In the rows, 128 means zero.
A single turn carries every row of the set below to another of its rows. Some are shown first; where does it send the rows asked next?
Z759: [112 141 120 121 101 127 135 137 123 118 136 109 123 120 138 134 177  92
 115 127 124  76 129 154 124 102 110 128 130 111 116 122 144 140 114 119
 129 158 110 112 121 131 134 119 114 121 146 114 101 144 114 132 121 136
  96 117 194 147 158 112 148 134 193 150]
Z867: [147 140 130 114 115 141 111 180 163 120 135 141 153 134  94 125 147 136
 116 152 121 136 114 145 112 151 126 100 115 154 136 119 130 135  99 137
 110 172 137 131 114 101 145 171  95 148 145 121 120 145 125 108 101 158
 123 126  74 121 114 121 115  93 122 101]
Z367: [171 123 115 134 136 153 157 150 121 164 111 111 139 121 153 169 149 120
 137 134 163 116 137 118 122 111 128 104 126 120 114 117 142 145 124 128
 176 154 145 157 150 139 126 153 147 120  94 117 132 133 136 117 112 117
 117 125 173 133 122  93  98 114 134 149]
Z645: [150  96  93 133 134 144 144 160 131 167 133 138 159 107 147 140 138 106
 138 125 139 124 147 135 122 116 124 110 101 138 108 115 139 142 146 115
 180 152 125 174 121 134 128 162 118  83  99 138  99 137 144 126 110 122
 117 142 168 120 114 111 101 132 125 140]
Z68: [113 122 117  95  75 112 108 132 105 137 135  94 147 138 118 150 150 127
 145 141 143  91 134 116 115 130 107 107 110 124 124 131 101 115 131 115
 174 145 118 126 119 138 131 122 118 126 137 119 116 131  89 115 109 188
 141 126  76 124 122 102 125  84 152 144]
Z122: [142 127 105 109 100 129 142 132  79 118 150 120 153 131 137 171 155 125
 154 152 144 113 125 133 104 130 108 146  98 119 126  98 103 139 128 104
 144 111 121 135 109 156 143 127  95 140 153 142 123 123 101 144  84 171
 120 130  69 121 132  99 114 115 141 154]
Z939: [127 127 123 151 139 154  91 132 124 126 130 190 131 133 127 131 114 100
 129 152 128 111 118  84 133 113 130 134 148 131 129 122 129 116 120 115
  90 141 132 125 118 127 136 133 140  89 132 109 205 122 121 121  99 154
 121 122  75 148 132 103 126 121 143 120]
Z167: [128 132 116 108  89 147 205 133 122 130 131 104 141 128 131 147 166 142
 100 128 137 134 132 119 119 109  97 108 122 158 118 124 123 121 114 113
 154 145 116 111 108 140 144 126 100 126 130 111 116 125 120 128 115 111
 148 129 166 117 119 102 152 100 164 154]
Z14: [131 140 124 165 107 101  85 134 121 109 132 150 122 133 127 146 112 117
 123 117 148 169 144  95 134 119 126 138 140 124 137 126 155 129 127 117
  74 141 102 116 122 133 144 154 106  81 114 114 148 129 139 122 124 171
 133 117  83 148  96  99 118 113 140 114]
Z542: [123 122 134 147 137 112  94 146 138 140 113 182 101 133 124 130 105 102
 130 139 128 122 105  96 131 112 119 120 128 171 103 118 126 123 145 122
 106 132 116 127 106 134 122 146 122  88 121 121 168 122 129 117  78 172
 117 143  75 147 128  83 145 143 148 118]
Z933: [140 132 106 107 119 134 170 122 115 144 137 124 152 144 164 118 170 149
 104 154 148 129 129 129 104  79 112 157  76 140 136 151 141 110 133  96
 154 150 101 133  86 137 112 130  98 102 107 124  98 152 112 158 111 123
 134 151 137 118 137 103 117 115 142 144]
Z84: [109  97 108 119 129 130  99 151 149 114 134 133 110 119  75 133 173  91
  98 132 131 121 129 162 124 105 131 104 123 145 123 126 100 113  96 123
 117 131 117 117  97 133 121 159  97 128 108 126 113 139  98 129  99 156
 132 141  61 144 127  78 135 103 138 140]
Z151: [137 145 143 136 122 146  84 156 141 135 130 187 124 129 103 126 100 126
 117 149 137 125 109  96 137 111  99 100 136 139 106  99 140 137 152 116
  85 155 109 130 133 140 125 147 138 120 118 104 177 115 112 138  84 158
 121 128  90 139 121 104 119 126 147 117]
Z616: [119 143 116 146 137 141 176 132 125 131 130 149 134 137 129 142 139  77
 125 161 127 114 133 131 123 126 164 140  98 133 122 132 141 120 136 114
  47 143 124 148 127 134 124 156 111 141 131 110 110 129 132 130 108  80
 121 125 119 123 135 104 155 113 181 127]
Z399: [152 132 128 165 105 103  89 127 138 101 109 164 108 148 125 140 118 108
 117 115 158 153 143  93 120  85 113 129 134 133 126 143 142 124 122  98
 101 167  93 107 123 134 133 162 123  92 113 123 132 119 135 131 106 165
 133 130  83 153 110  99 106 123 139  93]
Z269: [119 131 146 141 135 129 136 139 138 136  97 147 144 151 115 111 148  87
  75 161 156 112 110 133 108 110 140 136 127 157 126 145 144 142 130  96
  93 210 112 169 129 120 128 128 140 151 137 102 102 146 136 121  93 128
 132 133 142 127 142 131 140  98 145 134]
Z306: [124 152 119 120 103 116 165 111 110 158 141 107 155 142 148 106 144 134
  87 135 171 130 136  97 108 132 135 130  94 151 120 138 120 103 110 132
 139 126 142 155 111 145 148 151  88 121 131 102 125 159 110 130 140 122
 147 129 150 107 116 120 110 116 132 164]
Z363: [123 136 121  88 159 119 109 140 122 151 129 199 135 126 116 120  88  85
 110 137 142 102 132 133 121 111 114 111 122 118 153 122 119 118  90 122
 144 142 100 109 129 132 124 128 150  92 124 111  62 128 123 129 115 158
 112 132 152 128 118 104 138 126 142 129]
Z657: [134 105 105 138 161 147 126 134 129 167 127 104 135 117 126 154 141  85
 133 116 151 111 138 120 121 104 142 108 110 122 126 125 133 117 133 121
 172 135 148 167 119 142 137 160 119  91 116 115 120 141 131 135 135 122
 144 128 178 132 127  90 102 132 138 174]
Z492: [108 146 126  92 158 105 112 117  95 161 134 152 133 114 131 138  96  91
  98 138 149  88 116 141 100 124 116 133 131 109 135 110 141 132  78 145
 117 104 112 116 149 160 119 124 144 103 108  98 106 122 134 131 121 151
  97 120 150 130 122  80 133 132 142 125]
Z57: [117 114 110 121  97 107 140 150 109 151 108 155 123 121 123  78 152  96
  87 146 143 107 157 142 123 139 162 161 138 172 113 134 138 126 138 120
  95 152 129 137 146 126  93 154 111 129 118 119 101 117 127 134 115 123
 155 100 122 140 135  79 142 111 152 137]
Z897: [122 141 120 144 108 118 136 138 138 133 145 139 148 112 146  99 131  79
 102 148 155 100 156 118  99 123 140 123 124 120  78 126  94 130  96 122
 140 126 123 127 126 130 138 153 101 148 162 121  82 161 100 110 124 117
 110 124 166 129  95 127 140 143 148 152]
Z839: [134 146 130 139 133 120 119 137 126 126 134 128 129 130 123 168 190 129
 120 135 143 113 125 144 114 119 140 134 107 129 136 118 147 127  68 119
  89 142 154 124 118 137 124 164 126 147 120 111 155 146 114 126 111 147
 102 124  52 132 170 102 107 118 142 115]
Z841: [141 150 127  92 137 119 148 133 116 157 131 171 129 137 139 128  86  93
 123 130 125  96 118 129  92 124 101 112 130 109 147 102 121 140  75 138
 120 144 123 118 142 143 141 136 147 104 139 107  95 106 149 119 102 131
  92 138 150 113 132 108 121 133 140  95]
Z211: [144 129 133 168 117 120 106 120 132 108 117 143 113 141 109 156 104 108
 124 125 140 171 119 107 110  90 102 123 151 122 125 129 141 145 125 109
  69 149  98 108 115 139 147 155 100 107 130 106 152 112 145 130 109 161
 134 129 100 139  97  90 112 116 135 109]
Z475: [175 161 116 118 129 100 133 130 120 154 136 123 142 142 162  90 133 114
 131 170 123 101 119 140 104  99 141 160 123  94 128 141 139 151 126 136
 141 162 126 122 130 121  99 150  99 142 139 140  92 161 107 144 111 142
 113 131 154 117 144 113 132 129 144 142]
Z231: [127 121 134 108 108 140 129 123 122 119 137 116 162 146 125 148 130 138
 153 137 169  72 131 132 105 108 110 109  89 129 118 122 109 117 124  91
 151 130 107 138 106 133 164 148 103 146 183 118 127 147 115 120 104 176
 141 147  87 110 131 128 100 115 133 126]

Z475 goes to Z897
Z68 goes to Z122
Z933 goes to Z306
And these:
Z841 goes to Z363
Z269 goes to Z57
Z939 goes to Z151
Z657 goes to Z367
Z84 goes to Z839
Z14 goes to Z211

A single turn carries every row of the set below to another of its rows. Some are shown first; where does it send the rows asked next?
Z987: [102 131 117 110  98 129 162 114 117 154 122 131 108 129 134 159 137 121
 158 110 105 117 173 136 136 140 142 141 173 145]
Z662: [113 156 131 136 108 101 135 135  75 135 129 111 132 126 137 136 134  91
 167 118 155  85 120 179 144 111 130 105 161 137]
Z29: [143 118 146 106 150 157 145 174  83 129 126 107  91 112 175 153 136 183
 147 124 118  92 129 152 182 135 106 115 138 168]
Z411: [153 157 138 115 106 134 145 181  75 132 109 115 104 136 154 121 109 165
 194 110 114 136 120 140 137 166 161 106 163 130]
Z35: [142 120 139 136 141 155 141 168  81 123 167 108 151 107 184 125 127 135
 170 117 103  68 134 123 138 108 109 129 162 102]
Z659: [137 138 110 109 147 157 178 170 132 131 140  99 117 122 171 163 143 185
 162  93 122  84 149 175 162 118 126 112 173 149]
Z734: [166 133 152 108 131 138 190 135 101 119 142 102 146 120 150 157  92 101
 164 116 140  89 157 130 139 162 183 119 150 132]
Z377: [ 96 160 109  96 109 141 165 151 120 155 136 106 100 132 157 143 100 131
 146  97 115 124 157 128 145 157 137 126 202 140]
Z170: [132 114 106  89 145 103 145 162 105 112 124 135 126  88 157 139 105 151
 122 130 110  81 109 115 174  98 140 133 163 133]
Z438: [132 166 124 124 114 120 129 150  51 128 125 106 129 138 156 124 125 121
 154 133 130  73 108 178 154 146  96 112 170 113]
Z484: [130 118 143 105 115 108 143 128  98 116 121 148 116  88 161 149 128 116
 121 110 124 106  94 124 167 105 144 148 139 143]
Z598: [160 155 139 104 160 144 173 156 146 121 139 112 118 121 140 160  77 132
 118 155 127 107 129 136 134 124 142 113 167 135]
Z185: [157 152 134 108 130 144 153 182 111 140 144  82  99 138 175 138 157 158
 138 116 165 111 119 157 169 128 112  89 166 147]
Z245: [171 156 141 128  88 146 136 137 101 110 151 110 140 102 143 111 127 123
 166 124 113  99 124 135 141 163 180  89 134 134]
Z41: [139 108 153 124 143 159 171 152  82  91 145 137 146 118 130 114 132 114
 148 110 116  88 136 102 123 139 156 104 140 136]

Z987 goes to Z484
Z659 goes to Z29
Z411 goes to Z598
And these:
Z170 goes to Z438
Z245 goes to Z734

